In the data rows, the value 500 means zero.
Some points, each followed by its number:
[381, 583, 302, 594, 629, 447, 672, 539, 366, 426, 282, 616, 328, 308, 686, 510, 654, 554, 412, 640, 517, 689, 417,
 486, 483, 462, 334, 572, 390, 711, 450, 558] 0
[462, 516, 627, 553, 372, 406, 713, 580, 325, 345, 322, 386, 355, 539, 646, 443, 464, 609, 683, 504, 300, 486, 701,
 581, 686, 286, 524, 612, 431, 413, 477, 653] 1
[476, 489, 329, 581, 670, 433, 401, 444, 691, 616, 295, 481, 382, 336, 578, 565, 532, 527, 425, 626, 314, 649, 376,
 351, 510, 638, 280, 694, 607, 711, 545, 450] 2
[381, 529, 464, 486, 440, 406, 293, 431, 610, 629, 580, 521, 707, 308, 416, 673, 356, 351, 344, 382, 300, 445, 512,
 635, 619, 692, 646, 477, 566, 684, 572, 545] 3
[652, 394, 505, 675, 426, 528, 699, 661, 352, 372, 431, 481, 544, 579, 361, 470, 559, 582, 547, 328, 626, 594, 457,
 405, 388, 299, 700, 612, 322, 291, 491, 667] 4
[327, 529, 546, 499, 453, 474, 293, 580, 380, 629, 661, 697, 558, 674, 497, 443, 654, 351, 425, 612, 707, 581, 363,
 594, 402, 421, 375, 328, 485, 305, 518, 640] 5
[530, 407, 573, 581, 358, 677, 713, 553, 474, 602, 634, 318, 449, 606, 510, 483, 396, 703, 642, 328, 531, 364, 498,
 296, 442, 340, 646, 558, 390, 291, 423, 680] 6
[720, 367, 343, 608, 331, 393, 361, 539, 705, 575, 485, 643, 680, 457, 429, 659, 315, 405, 425, 477, 544, 432, 606,
 513, 591, 624, 497, 666, 458, 305, 558, 287] 7
[395, 516, 492, 296, 548, 338, 293, 512, 610, 670, 620, 697, 653, 701, 483, 402, 410, 365, 385, 450, 612, 432, 566,
 676, 429, 530, 578, 314, 648, 345, 572, 463] 8
[381, 502, 559, 310, 616, 582, 496, 390, 556, 535, 675, 426, 626, 634, 307, 456, 478, 338, 358, 355, 707, 432, 471,
 689, 415, 516, 646, 585, 607, 291, 396, 667] 9
[300, 597, 383, 445, 562, 704, 306, 431, 515, 684, 620, 670, 490, 471, 659, 470, 640, 622, 547, 585, 707, 540, 322,
 351, 524, 367, 334, 328, 444, 413, 396, 572] 10
[530, 678, 383, 296, 629, 325, 293, 661, 705, 480, 580, 575, 707, 390, 416, 443, 505, 433, 466, 545, 368, 351, 606,
 608, 470, 489, 334, 531, 566, 671, 640, 328] 11
[435, 502, 397, 540, 670, 609, 293, 390, 718, 684, 566, 535, 626, 444, 321, 483, 518, 365, 385, 558, 653, 432, 336,
 486, 470, 611, 294, 639, 702, 345, 409, 585] 12
[638, 285, 478, 702, 440, 650, 604, 593, 515, 616, 377, 426, 395, 485, 348, 673, 545, 419, 466, 314, 653, 513, 376,
 351, 334, 557, 686, 572, 539, 305, 463, 680] 13
[652, 299, 478, 702, 440, 677, 699, 363, 515, 399, 282, 562, 314, 403, 334, 686, 573, 378, 358, 450, 653, 594, 539,
 581, 470, 624, 510, 490, 620, 427, 382, 545] 14
[354, 407, 613, 648, 480, 366, 293, 444, 380, 548, 485, 711, 517, 661, 592, 456, 464, 433, 330, 504, 626, 689, 336,
 554, 402, 638, 524, 301, 580, 684, 599, 382] 15
[598, 475, 370, 702, 616, 677, 699, 336, 434, 521, 309, 508, 287, 336, 443, 551, 640, 419, 398, 572, 680, 445, 471,
 554, 361, 597, 388, 531, 661, 630, 301, 491] 16
[300, 543, 708, 377, 521, 433, 564, 580, 650, 372, 661, 467, 653, 336, 321, 483, 356, 446, 412, 626, 300, 689, 593,
 594, 415, 489, 497, 680, 336, 454, 531, 612] 17
[665, 421, 668, 689, 345, 596, 713, 471, 325, 304, 377, 359, 395, 634, 334, 524, 545, 582, 628, 409, 531, 445, 688,
 621, 564, 367, 592, 504, 485, 291, 436, 491] 18
[476, 394, 641, 445, 345, 596, 686, 539, 312, 331, 607, 359, 490, 620, 429, 375, 559, 527, 669, 382, 409, 472, 512,
 594, 673, 313, 686, 436, 553, 291, 572, 707] 19
[720, 380, 695, 499, 467, 420, 632, 580, 352, 304, 350, 657, 314, 593, 483, 443, 518, 500, 628, 450, 558, 418, 674,
 676, 537, 394, 632, 368, 593, 291, 545, 328] 20
[720, 692, 288, 418, 602, 474, 306, 661, 596, 616, 661, 345, 680, 376, 551, 483, 573, 527, 520, 531, 395, 405, 376,
 323, 456, 489, 429, 639, 322, 630, 558, 355] 21
[665, 556, 288, 472, 440, 406, 523, 458, 637, 589, 295, 494, 598, 308, 578, 646, 410, 365, 385, 423, 504, 459, 539,
 608, 700, 665, 321, 680, 390, 711, 545, 342] 22
New points follow, each followed by the numbers of its two nearest points above, looking only along the 7 directions in which the numbered points spread most, nearest first.
[571, 340, 478, 391, 535, 582, 713, 458, 366, 291, 322, 318, 300, 430, 510, 551, 667, 636, 656, 369, 490, 378, 525,
 649, 591, 421, 686, 409, 607, 616, 463, 680] 18 1
[367, 367, 708, 553, 345, 555, 523, 512, 474, 304, 444, 616, 436, 620, 429, 388, 315, 676, 669, 531, 585, 567, 647,
 594, 700, 326, 673, 396, 485, 291, 409, 491] 19 20
[557, 638, 302, 310, 521, 487, 537, 471, 691, 656, 417, 386, 598, 336, 700, 456, 369, 636, 574, 585, 328, 405, 579,
 391, 673, 489, 280, 612, 444, 711, 504, 355] 21 22
[720, 597, 288, 486, 535, 433, 388, 593, 529, 697, 566, 372, 666, 403, 619, 510, 464, 351, 330, 355, 639, 323, 457,
 391, 307, 624, 673, 558, 444, 657, 477, 545] 7 21
[354, 611, 519, 296, 494, 474, 293, 417, 610, 684, 661, 643, 571, 471, 700, 429, 315, 595, 520, 626, 368, 432, 552,
 391, 659, 557, 375, 328, 458, 711, 531, 355] 11 21
[300, 421, 708, 364, 562, 393, 483, 499, 637, 358, 593, 643, 653, 688, 348, 456, 315, 514, 412, 463, 328, 676, 674,
 608, 415, 543, 565, 531, 444, 305, 585, 518] 17 3
[489, 529, 681, 310, 616, 338, 699, 350, 501, 291, 377, 508, 395, 593, 375, 416, 586, 311, 466, 463, 517, 432, 715,
 662, 361, 651, 551, 572, 634, 549, 640, 423] 20 18
[422, 502, 573, 283, 589, 311, 713, 363, 474, 399, 417, 318, 368, 606, 551, 497, 518, 446, 493, 342, 328, 378, 701,
 554, 456, 597, 632, 531, 675, 657, 680, 626] 17 1
[706, 353, 641, 418, 386, 487, 713, 458, 380, 291, 607, 345, 328, 661, 510, 524, 532, 582, 669, 436, 463, 391, 634,
 581, 564, 408, 673, 314, 607, 305, 545, 491] 18 20
[408, 353, 668, 567, 372, 460, 618, 499, 312, 331, 404, 481, 517, 688, 388, 429, 437, 649, 615, 314, 544, 649, 512,
 527, 632, 340, 673, 585, 566, 291, 463, 707] 19 4
[625, 380, 505, 648, 535, 420, 306, 350, 691, 602, 309, 562, 477, 579, 456, 497, 369, 433, 452, 572, 463, 635, 525,
 351, 402, 665, 280, 626, 702, 711, 545, 328] 22 2
